A hidden rule labels the rows of this table. It goes by one to three of the table's principal directions, not those with the most spread.
array([-25., -20., 36., -24., 41., -3., -3., -32., -7., -32., -5., 4.,
       44., -8., -28., -15., 33., 49., -25., 14., -6., -10., -9., 9.,
       -22., -35., -14., -18., -21., -28., -38., -21.]) i
array([14., -22., -22., -32., 0., 17., 39., -3., 66., -25.,
       -43., -2., -63., -12., 21., -3., -107., -6., 45., 63.,
       15., -15., -26., -32., 4., 7., 74., 75., 15., -25.,
       24., 54.]) h
array([54., 35., -42., 100., -57., -109., -55., 90., -53., 127.,
       87., 66., -24., 68., 93., 52., -24., -103., 8., -74.,
       -32., 41., 48., -10., 1., 64., -95., 57., 25., 52.,
       71., 0.]) g
array([0., 11., 28., 14., 5., -4., 9., -17., -25., 10., 22., 22.,
       -4., 4., 14., 26., 7., 10., -39., 7., -23., -21., 22., -6.,
       -9., -30., -36., 4., 3., -6., -24., -7.]) g
array([-6., -18., -5., -15., -20., -8., 14., 3., 35., -1., -23., -20.,
       -29., -26., 21., -22., -40., 17., 17., 8., 19., 27., -16., -10.,
       -2., -28., 29., 46., -10., -11., 19., 22.]) i
array([6., -10., -7., -8., -5., -5., -3., -57., 56., -63., -44., -12.,
       -5., -27., -30., -17., -75., -4., 51., 37., -17., -39., -19., -15.,
       8., 29., 62., -2., 10., -42., -33., -15.]) f
array([-3., 17., -19., 31., -35., -22., -34., 20., -2., 20., 25., 8.,
       -9., 12., 14., -19., -20., -51., 9., -26., -11., 17., 3., -21.,
       9., 12., -3., 9., 12., 11., 28., 0.]) g
array([3., -22., 21., -26., 25., 23., 41., -42., 20., -28., -47., -15.,
       8., -32., -7., -20., -17., 43., 8., 38., 3., -28., -13., 3.,
       -3., -20., 28., -8., -28., -30., -21., 1.]) f
array([33., 5., -62., 23., -37., -10., -31., 11., 34., -22., -22., -40.,
       -9., -14., -20., 9., -14., -28., 76., -39., 16., 10., -11., 20.,
       31., 89., 47., -35., 23., 25., 2., -30.]) f
array([-3., -48., 11., -34., 39., -15., 19., 15., 2., 22., -22., 9.,
       2., -16., 34., -19., -5., 42., 2., 26., 33., 42., -19., 4.,
       -18., -39., -10., 42., -41., -10., 20., 24.]) i
array([-27., -11., 22., -21., 19., -2., -14., -19., -2., -25., -10., -23.,
       69., -8., -50., -23., 64., 50., -5., -24., 10., 9., -10., 33.,
       -16., -1., -6., -47., -24., -13., -31., -36.]) g
array([14., 9., 43., 1., 31., -19., 22., -16., -50., 22., 26., 35.,
       -2., 14., 11., 79., 40., 42., -64., 20., -27., -23., 40., 28.,
       -24., -42., -76., 3., 4., -1., -48., -11.]) h
array([7., 79., -47., 88., -66., -36., -100., 75., -54., 43.,
       124., 23., 4., 84., -17., 95., 75., -89., -18., -118.,
       -20., 21., 53., 14., 14., 103., -70., -33., 90., 78.,
       1., -47.]) g
array([10., -29., 15., -10., 25., -20., 14., -8., -10., 15., -20., 3.,
       12., -22., 20., -3., 10., 39., -1., 11., 9., 16., -3., 16.,
       -11., -26., -22., 3., -35., -8., -9., -6.]) d
array([32., -13., -9., 8., 14., -7., 10., -8., -27., 19., -30., -5.,
       4., -28., 17., -3., 22., 2., 13., 5., 3., 11., 4., 26.,
       15., -1., -19., -46., -34., 17., 0., -17.]) d
array([25., 28., -68., 47., -49., -15., -52., 40., 22., 3., 22., -8.,
       -11., 31., -10., 10., -27., -81., 63., -52., -3., 1., -2., -8.,
       28., 110., 33., -12., 48., 32., 30., -15.]) d
array([-44., -7., -2., -32., 1., 60., -22., -27., 12., -75., -32., -69.,
       46., -46., -75., -53., 80., 39., 12., -30., 42., 29., -30., 25.,
       19., -4., 46., -94., -18., 9., -31., -38.]) g
array([-12., -10., 11., -18., 25., 41., 8., -26., -21., -22., -29., -17.,
       27., -32., -21., -41., 43., 11., -7., 13., 11., 3., -11., 9.,
       15., -25., 6., -67., -35., 4., -11., -13.]) g
array([2., 1., -16., 12., -11., -2., -20., 2., 1., -10., -2., -19.,
       13., -9., -12., -7., 21., -2., 16., -29., 7., 10., -4., 11.,
       10., 21., 6., -30., -1., 11., -4., -23.]) i
array([16., 17., -48., 26., -61., -58., -27., 78., 21., 62., 28., -4.,
       -28., 40., 30., 7., -31., -49., 31., -54., 4., 41., 2., 4.,
       -4., 39., 2., 65., 28., 27., 71., 28.]) h
array([12., 13., -45., 19., -23., -18., -38., 59., -10., 25., 29., -6.,
       -9., 27., 1., 25., 29., -35., 19., -50., 18., 39., 4., 18.,
       10., 48., -10., -3., 27., 46., 31., -2.]) e
array([-10., 5., 35., -6., 32., 33., 23., -38., -18., -34., 10., 21.,
       -7., -1., -5., 17., 4., 18., -48., 39., -25., -50., 9., -20.,
       -5., -44., -12., -7., 7., -19., -40., 0.]) h
array([48., 34., -73., 65., -62., -52., -63., 42., 6., 23., 33., 0.,
       -31., 27., 6., 58., -24., -80., 61., -60., -11., 14., 21., 11.,
       28., 111., -1., -9., 58., 45., 13., -30.]) g
array([-1., -41., 10., -30., 3., -5., 45., -29., 74., -5.,
       -57., 6., -22., -25., 33., -58., -127., 10., 49., 66.,
       8., -14., -34., -47., -11., -10., 68., 88., -27., -61.,
       29., 47.]) h
array([30., 16., -16., 40., -32., -47., -1., 24., 3., 46., 28., 33.,
       -45., 28., 53., 23., -68., -48., 2., -1., -35., -17., 18., -28.,
       -3., 7., -15., 66., 25., -1., 32., 22.]) g
array([2., -23., 5., -20., 9., -23., 19., 24., 7., 33., -13., -3.,
       5., 0., 22., -14., 0., 28., 1., 0., 16., 27., -10., 13.,
       -18., -24., -8., 38., -26., -5., 29., 23.]) i
array([-3., -19., 37., -41., 40., 24., 48., -54., 16., -18., -49., 19.,
       7., -18., -9., -23., -49., 18., 3., 82., -8., -35., -9., -12.,
       -9., -22., 22., 5., -29., -46., -16., 22.]) g
array([6., 19., -58., 13., -31., 14., -52., 25., 12., -36., 3., -42.,
       4., 1., -49., 13., 40., -32., 47., -53., 23., 24., -9., 27.,
       31., 78., 33., -63., 35., 43., -3., -32.]) f
array([5., -9., -4., -9., -3., -6., 4., -24., 30., -19., -28., -4.,
       -2., -14., -10., -9., -42., 0., 32., 22., 0., -9., -10., -3.,
       2., 20., 30., 6., -1., -20., -8., -1.]) e
array([-37., 14., 38., -22., -9., 37., 34., -29., 28., -20., 1., 6.,
       -9., 7., -11., -21., -43., 8., -27., 35., -12., -36., -2., -38.,
       -14., -34., 30., 41., 9., -39., -3., 33.]) f
array([-16., -12., -59., -45., 10., 39., -40., 56., 14., -34., -11., -32.,
       -9., 4., -47., -1., 45., -21., 42., -12., 69., 72., -31., 27.,
       22., 49., 43., -31., 21., 50., 28., 15.]) g
array([7., -17., 13., 3., 17., -42., -4., 24., -38., 51., 16., 23.,
       6., 3., 38., 12., 30., 18., -27., -7., 4., 39., 12., 17.,
       -17., -39., -60., 19., -26., 12., 11., 2.]) h
array([6., 44., -31., 30., -29., 9., -48., 19., -35., -9., 35., -16.,
       6., 16., -41., 42., 74., -37., -7., -55., -4., 11., 23., 32.,
       23., 45., -22., -77., 39., 51., -19., -40.]) g
array([-6., 16., 29., 22., 4., 0., -1., -33., -27., -15., 25., 16.,
       -1., -1., 1., 13., 11., 4., -47., 5., -39., -38., 19., -14.,
       -3., -41., -30., -15., 8., -11., -36., -20.]) f
array([-8., -33., 46., -43., 46., 35., 59., -62., 10., -35., -57., -12.,
       18., -46., -8., -32., -4., 68., -14., 59., 3., -32., -15., 3.,
       -9., -59., 18., -15., -48., -42., -35., 3.]) e
array([-34., -23., 19., -67., 27., 92., 46., -82., 68., -125.,
       -81., -63., 13., -60., -76., -55., -16., 65., 24., 57.,
       21., -51., -45., -5., 11., -20., 108., -45., -14., -49.,
       -53., -3.]) g
array([-22., 25., 5., 20., -12., 24., -30., -25., -16., -41., 24., -6.,
       8., -4., -31., -9., 26., -20., -23., -16., -19., -18., 6., -15.,
       15., -9., 0., -49., 19., 5., -30., -29.]) i
array([-6., -42., 4., -48., 13., -1., 37., -49., 89., -51.,
       -78., -11., -10., -32., -9., -74., -123., 13., 59., 77.,
       -3., -34., -49., -36., -10., -10., 96., 57., -21., -73.,
       12., 36.]) h
array([29., 6., -52., 0., -21., -8., -16., 38., 26., -11., -3., -28.,
       -22., 13., -20., 57., 7., -4., 45., -31., 24., 13., -1., 36.,
       10., 73., 26., 1., 41., 31., 2., -6.]) h
array([18., 28., -3., 60., -22., -44., -40., -1., -40., 25., 45., 20.,
       14., 18., 9., 31., 24., -30., -16., -44., -40., -13., 31., 5.,
       3., 21., -54., -30., 16., 16., -20., -45.]) i
array([-19., -7., 54., -10., 32., 25., 32., -48., -28., -23., 1., 9.,
       5., -23., 6., -7., 23., 49., -65., 31., -23., -35., 9., -13.,
       -12., -89., -27., -10., -23., -26., -42., -6.]) e
array([15., 0., -16., 24., -15., -21., -5., 28., -8., 40., 12., 7.,
       -11., 6., 36., -3., -11., -21., 10., -21., 2., 18., 4., -7.,
       5., 11., -13., 20., -5., 15., 31., 7.]) h
array([6., 5., 20., 13., -6., -32., -1., -35., 2., 8., -7., 14.,
       22., -4., -4., -5., -25., -2., 5., 10., -29., -21., 10., 0.,
       -9., 4., -14., -5., -11., -27., -20., -19.]) i
array([-2., 5., -22., -8., -9., 31., 8., 23., 11., 2., -7., -9.,
       -23., 4., 5., -20., -15., -30., 13., 5., 15., 7., -12., -15.,
       15., 8., 32., 8., 7., 15., 37., 30.]) e
array([-12., -38., 27., -13., 22., -13., 14., -46., 42., -15.,
       -27., 32., -2., -23., 30., -48., -103., 5., 26., 63.,
       -4., -12., -23., -56., -12., -17., 32., 62., -26., -60.,
       -3., 18.]) g
array([19., -23., 9., -8., 28., -41., -12., -38., -9., -12., -31., 9.,
       26., -26., -14., 10., 2., 21., 18., 25., -11., 3., 2., 31.,
       -6., 3., -21., -35., -24., -17., -40., -35.]) d
array([-22., 38., -44., 12., -52., 10., -59., 69., -8., 12., 48., -31.,
       7., 33., -39., 23., 74., -35., 9., -86., 39., 65., 7., 28.,
       15., 61., -2., -30., 44., 62., 26., -11.]) d
array([4., -23., 33., -25., 36., 24., 50., -55., 17., -40., -37., 2.,
       -13., -31., 5., 1., -35., 50., -13., 60., -12., -49., -8., -13.,
       -8., -45., 20., 13., -17., -41., -38., 7.]) h
array([6., 4., -4., 19., -12., -12., 2., 9., -1., 27., 8., 22.,
       -18., 10., 33., -24., -46., -41., 1., 10., -18., -7., 1., -33.,
       3., -9., 0., 30., -2., -5., 33., 21.]) g
array([-12., 7., 9., -2., -4., 27., 14., -7., 0., 3., -7., -2.,
       6., -2., 0., -37., -6., -14., -7., 7., -3., -13., -5., -18.,
       6., -12., 14., -9., -12., -6., 16., 13.]) g
array([-37., -6., 32., -16., 20., 21., 0., -3., -25., -8., 17., 0.,
       19., -6., -5., -24., 48., 29., -49., -2., 8., 16., -3., -6.,
       -11., -63., -23., -9., -19., -1., -8., 1.]) g
array([52., 29., -55., 91., -73., -65., -44., 27., 1., 56., 24., 4.,
       -20., 11., 47., 3., -50., -86., 54., -65., -32., 2., 19., -14.,
       28., 78., -8., 2., 20., 27., 37., -28.]) g
array([-41., 8., 24., -24., 24., 41., -4., 20., -37., -7., 36., 4.,
       12., 17., -19., 10., 77., 22., -62., -9., 18., 21., 5., 5.,
       -10., -46., -31., -14., 4., 20., -7., 10.]) f
array([-14., 2., 24., -30., 22., 47., 15., -63., 4., -77., -33., -32.,
       18., -37., -62., 10., 39., 50., -14., 25., -2., -36., -2., 25.,
       6., -19., 22., -69., -1., -16., -71., -33.]) h
array([29., -47., 14., -30., 29., -30., 63., 27., 2., 63., -29., 22.,
       -51., -17., 87., 17., -47., 46., -9., 51., 23., 32., -2., 2.,
       -22., -66., -23., 98., -40., -9., 38., 59.]) h
array([38., 19., -39., 51., -16., -47., -58., 37., -32., 31., 47., 16.,
       8., 28., 2., 84., 43., -27., 24., -61., 4., 27., 31., 36.,
       11., 93., -52., -31., 36., 49., -20., -49.]) h
array([-20., 7., -1., -16., -2., -12., -29., 30., -19., 7., 22., -11.,
       22., 14., -30., 24., 69., 18., -17., -35., 22., 48., 7., 39.,
       -12., 1., -30., -18., 8., 25., -6., -13.]) d
array([-20., 19., 8., 31., 2., 14., -33., -2., -26., -18., 50., 14.,
       16., 19., -9., 3., 34., -17., -34., -29., -18., -18., 9., -24.,
       4., -1., -22., -24., 21., 8., -19., -24.]) i
array([-15., 5., 4., -32., 0., 44., 22., -21., 27., -38., -31., -25.,
       0., -11., -37., -21., -6., 9., 7., 23., 7., -20., -14., 1.,
       5., -3., 47., -17., 3., -12., -5., 13.]) g
array([-8., 18., -13., 18., -25., 11., -29., -4., -14., -22., 7., -39.,
       20., -16., -33., -8., 61., 1., -2., -51., 4., 12., 3., 22.,
       18., 8., -1., -67., 4., 25., -19., -40.]) g
array([-1., 2., 14., 10., 12., 15., -6., -48., -11., -44., -9., -11.,
       19., -26., -25., -4., 23., 18., -10., 2., -18., -31., 2., 3.,
       9., -11., 0., -57., -6., -10., -49., -40.]) d
array([13., -81., 33., -98., 72., 7., 96., -16., 39., 14., -93., 7.,
       -33., -48., 46., -8., -65., 93., 17., 115., 53., 31., -30., 14.,
       -29., -70., 25., 88., -66., -44., 15., 72.]) h
array([-25., 7., 15., -4., -5., 33., 1., -35., 3., -40., -12., -25.,
       19., -23., -30., -42., 18., 8., -13., -3., -8., -18., -10., -9.,
       8., -27., 22., -43., -10., -12., -18., -16.]) g
array([33., 5., -36., 20., -8., -34., -28., 42., -22., 43., 11., 7.,
       3., 18., 9., 37., 26., -28., 29., -32., 12., 35., 14., 34.,
       9., 60., -30., -19., 7., 39., 18., -14.]) f
array([-30., 36., -14., 30., -28., -28., -83., 17., -9., -20., 65., 14.,
       27., 46., -48., 14., 27., -50., -7., -51., -21., 9., 10., -7.,
       -4., 44., -17., -20., 52., 13., -15., -34.]) g
array([-24., -68., 81., -54., 69., -47., 39., -80., 22., -15.,
       -53., 41., 32., -41., 19., -55., -72., 77., -18., 100.,
       -20., -13., -22., -21., -50., -101., -11., 62., -71., -95.,
       -35., 13.]) g
array([-30., 0., -17., -47., 17., 82., 11., 7., 25., -54., -22., -24.,
       -8., 1., -44., -35., 6., -15., 11., 28., 32., -3., -31., -15.,
       17., 9., 67., -22., 13., 7., 19., 33.]) g
array([-6., -49., -14., -64., 24., 17., 37., 18., 47., 0., -66., -25.,
       -8., -26., 9., -56., -36., 27., 46., 41., 53., 42., -44., 4.,
       -4., -14., 58., 40., -40., -14., 49., 52.]) h
array([-16., 1., 9., -14., 7., 34., 9., -26., 9., -25., -22., -10.,
       22., -11., -26., -38., 0., -2., 8., 15., 1., -16., -12., -8.,
       7., 4., 27., -32., -13., -14., -5., -2.]) h
array([12., 31., -21., 21., -27., -17., -13., 59., -13., 53., 52., 28.,
       -32., 55., 22., 58., -6., -44., -9., -24., 0., 14., 26., -2.,
       -4., 40., -28., 47., 44., 32., 34., 26.]) h
array([29., 14., -35., 23., -16., -6., -24., -4., 4., -18., -7., -14.,
       0., -2., -23., 29., 6., -24., 38., -20., -6., -12., 6., 21.,
       21., 65., 12., -46., 22., 18., -19., -33.]) h
array([-8., 42., -19., 54., -26., 0., -73., -6., -28., -39., 55., -10.,
       33., 20., -51., 29., 68., -34., -8., -72., -25., -18., 19., 9.,
       18., 56., -20., -83., 46., 30., -47., -71.]) d
array([-36., -8., 25., -38., 27., 49., 4., -28., -8., -57., -11., -31.,
       25., -25., -48., -5., 69., 57., -31., 4., 23., 6., -10., 20.,
       -2., -39., 7., -50., -10., -1., -45., -18.]) f
Here are more rows. What is the label of each one?
array([-28., 9., 15., 1., 13., 7., -21., 0., -17., -17., 34., 18.,
       15., 22., -15., -9., 20., -10., -35., -2., -16., -11., 0., -19.,
       -9., -22., -14., -3., 12., -4., -8., -3.]) i
array([-43., -30., 67., -74., 49., 89., 88., -95., 46., -85., -77., -23.,
       6., -55., -31., -75., -44., 73., -25., 100., -2., -68., -35., -35.,
       -9., -92., 75., 1., -43., -77., -36., 33.]) f
array([-4., 27., -41., 31., -25., -14., -85., 32., -19., -22.,
       44., -36., 54., 21., -69., 54., 114., 0., 25., -105.,
       27., 41., 13., 60., 13., 101., -22., -89., 40., 54.,
       -40., -79.]) e
array([51., 0., -29., 21., -3., -9., -3., -31., 11., -28., -32., -16.,
       -8., -25., -14., 46., -12., 0., 49., 2., -9., -30., 9., 29.,
       23., 65., 15., -50., 12., 7., -44., -43.]) h
array([5., 23., -47., 26., -33., 20., -28., 36., 17., -8., 23., -9.,
       -22., 25., -7., 4., -15., -58., 32., -33., 7., -1., -5., -20.,
       24., 65., 35., -2., 42., 29., 28., 5.]) f
array([6., -10., 47., 16., 22., 7., 46., -31., -39., 34., -1., 29.,
       -10., -22., 59., -22., -11., 16., -52., 33., -27., -26., 15., -28.,
       -5., -84., -41., 12., -44., -18., -1., 11.]) h
array([-13., 6., 8., 2., -18., 16., 22., 3., 13., 21., -3., 3.,
       -9., 3., 22., -45., -37., -22., -2., 7., -4., -7., -6., -34.,
       2., -18., 19., 30., -11., -13., 38., 31.]) g
array([-17., 23., -20., 2., 2., 18., -70., -11., -23., -55.,
       13., -34., 67., 1., -98., 26., 113., 1., 16., -57.,
       19., 21., 5., 57., 18., 77., -8., -127., 22., 36.,
       -60., -77.]) d
array([13., 32., -55., 30., -39., -7., -45., 58., -2., 23., 36., -2.,
       -12., 40., -9., 28., 12., -66., 32., -52., 11., 25., 8., 7.,
       19., 83., 4., -9., 45., 48., 35., -2.]) f
array([-16., 23., 17., 13., -4., 14., -18., -23., -31., -19., 16., -12.,
       35., -3., -37., 0., 63., 7., -31., -27., -17., -13., 13., 16.,
       4., -11., -24., -67., 0., 8., -35., -39.]) i
array([-49., 22., -2., -30., -19., 67., 11., 41., 1., 1., 18., -23.,
       -12., 18., -17., -38., 33., -17., -31., -15., 32., 28., -12., -17.,
       6., -31., 28., 7., 11., 24., 49., 48.]) i
array([-35., -27., 46., -58., 43., 48., 39., -69., 17., -65., -60., -26.,
       38., -46., -47., -63., 12., 62., -15., 54., 3., -28., -28., 3.,
       -9., -64., 38., -41., -45., -47., -37., -3.]) g
array([-16., -14., 37., -48., 42., 50., 53., -39., 6., -29., -34., 10.,
       -10., -15., -7., -18., -22., 27., -28., 75., -3., -34., -9., -16.,
       -8., -56., 21., 9., -19., -32., -12., 35.]) h
array([42., -37., 9., 16., 7., -39., 44., -18., 6., 38., -39., 6.,
       -26., -42., 77., -17., -57., 29., 14., 25., -10., -6., -3., -9.,
       -3., -43., -9., 43., -48., -22., 12., 8.]) i
array([20., 20., -48., 50., -46., -28., -49., 29., 11., 22., 26., 6.,
       -12., 19., 14., 5., -35., -72., 50., -42., -2., 16., 5., -18.,
       23., 81., 10., 3., 30., 24., 27., -14.]) h
array([-14., 30., -40., 31., -26., 17., -53., 22., 16., -38., 43., 2.,
       -12., 36., -26., -8., -16., -71., 15., -31., -15., -19., -9., -39.,
       19., 53., 35., -7., 57., 15., 13., -5.]) d
array([-35., -32., 84., -63., 72., 12., 58., -34., -31., 17.,
       -17., 39., 28., -7., 11., -19., 17., 70., -72., 77.,
       -2., -3., 2., 1., -43., -110., -47., 29., -56., -44.,
       -15., 35.]) d
array([15., -7., 12., -26., 23., 40., 46., -52., 19., -47., -45., -9.,
       -25., -30., -14., 16., -32., 24., 4., 61., -8., -50., -2., 0.,
       9., -12., 35., -15., 0., -22., -37., 6.]) h
array([-42., -25., 57., -39., 37., -10., 12., -69., 38., -51., -26., 22.,
       42., -7., -32., -58., -59., 32., -9., 64., -31., -44., -25., -33.,
       -35., -44., 27., 30., -23., -83., -32., 4.]) g
array([51., -2., -78., 19., -32., -55., -35., 105., -17., 87., 12., -7.,
       -28., 23., 40., 46., 26., -45., 55., -60., 47., 94., 9., 50.,
       16., 76., -29., 14., 10., 77., 71., 12.]) f
array([28., -29., 20., 12., 9., -22., 46., -27., 14., 19., -28., 8.,
       -20., -31., 59., -11., -58., 34., 3., 28., -14., -26., -2., -19.,
       -7., -38., -1., 48., -33., -32., -1., 9.]) d
array([-16., -16., 38., -38., 24., 20., 71., 7., 7., 40., -18., 25.,
       -19., 11., 45., -52., -50., 10., -38., 59., -7., -19., -12., -37.,
       -25., -83., 7., 78., -34., -35., 56., 77.]) i
array([-13., 11., 30., -19., 24., 43., 14., -59., -13., -63., -15., -12.,
       13., -22., -49., 11., 36., 30., -33., 29., -19., -45., 6., 12.,
       4., -31., 4., -64., 2., -14., -63., -26.]) h
array([-57., 9., 28., -43., 16., 55., 11., 32., -28., 3., 27., -4.,
       8., 18., -19., -19., 73., 21., -68., -3., 30., 34., -4., -1.,
       -13., -69., -16., 2., -4., 18., 21., 37.]) d
array([-10., 39., -8., 36., -19., 10., -37., 11., -25., -9., 51., 7.,
       9., 33., -22., 18., 36., -38., -24., -40., -24., -21., 16., -9.,
       9., 24., -18., -33., 38., 21., -10., -22.]) e
array([30., 3., 1., 35., -7., 0., 21., -23., -2., 14., -6., 14.,
       -18., -11., 38., 2., -44., -16., 10., 12., -23., -38., 10., -25.,
       13., 10., 1., 6., -6., -10., -3., -5.]) f
array([-34., -3., 7., -29., -8., 34., 13., 8., 22., -21., -3., -26.,
       -8., -6., -13., -25., 7., 22., -14., -3., 23., 14., -16., -10.,
       -5., -33., 31., 21., 2., -5., 12., 24.]) d
array([-47., -3., 59., -32., 46., 32., 12., -7., -56., -2., 30., 15.,
       27., 3., -11., 1., 88., 52., -92., 11., 5., 13., 11., 7.,
       -23., -95., -58., -18., -23., 1., -26., 4.]) d
array([-31., -39., 60., -54., 82., 57., 52., -35., -36., -29.,
       -28., -3., 32., -32., -4., -36., 69., 85., -67., 47.,
       14., -13., -16., 7., -17., -108., -20., -31., -60., -20.,
       -29., 8.]) d
array([-44., 26., 44., 15., 22., 45., -22., -44., -49., -55., 45., 6.,
       39., 2., -44., -7., 79., 13., -77., -13., -33., -42., 14., -15.,
       1., -50., -34., -74., 8., -3., -61., -43.]) i
array([-26., 7., 21., 5., -5., 31., -1., -50., 14., -53., -9., -21.,
       25., -21., -34., -41., 2., 12., -8., -2., -17., -38., -10., -20.,
       6., -14., 29., -38., -4., -27., -33., -25.]) g
array([-9., 59., -5., 87., -45., -51., -83., 26., -50., 34., 106., 43.,
       23., 63., 0., 30., 32., -77., -37., -80., -55., -12., 40., -24.,
       -1., 39., -70., -15., 51., 25., -6., -45.]) g
array([28., 2., -12., 12., -8., -24., 12., 27., 4., 44., 8., 17.,
       -15., 22., 30., 39., -24., -7., 16., -5., 2., 1., 12., 6.,
       -6., 37., -13., 41., 10., 7., 19., 14.]) h
array([7., 20., -3., 37., -12., -27., -30., 26., -38., 37., 47., 19.,
       14., 27., 11., 33., 40., -18., -20., -44., -11., 12., 24., 10.,
       -2., 21., -52., -11., 13., 25., -1., -22.]) d
array([29., -6., -17., 9., -3., -25., 7., 36., -11., 52., 2., 9.,
       -12., 9., 36., 28., 1., -3., 15., -13., 16., 28., 10., 18.,
       0., 23., -24., 21., -6., 23., 26., 10.]) g
array([7., -11., -49., -30., -9., 16., -5., 46., 25., 13., -33., -26.,
       -9., -1., -12., -19., -1., -25., 58., -5., 52., 54., -23., 22.,
       17., 53., 43., -4., -3., 31., 52., 28.]) d
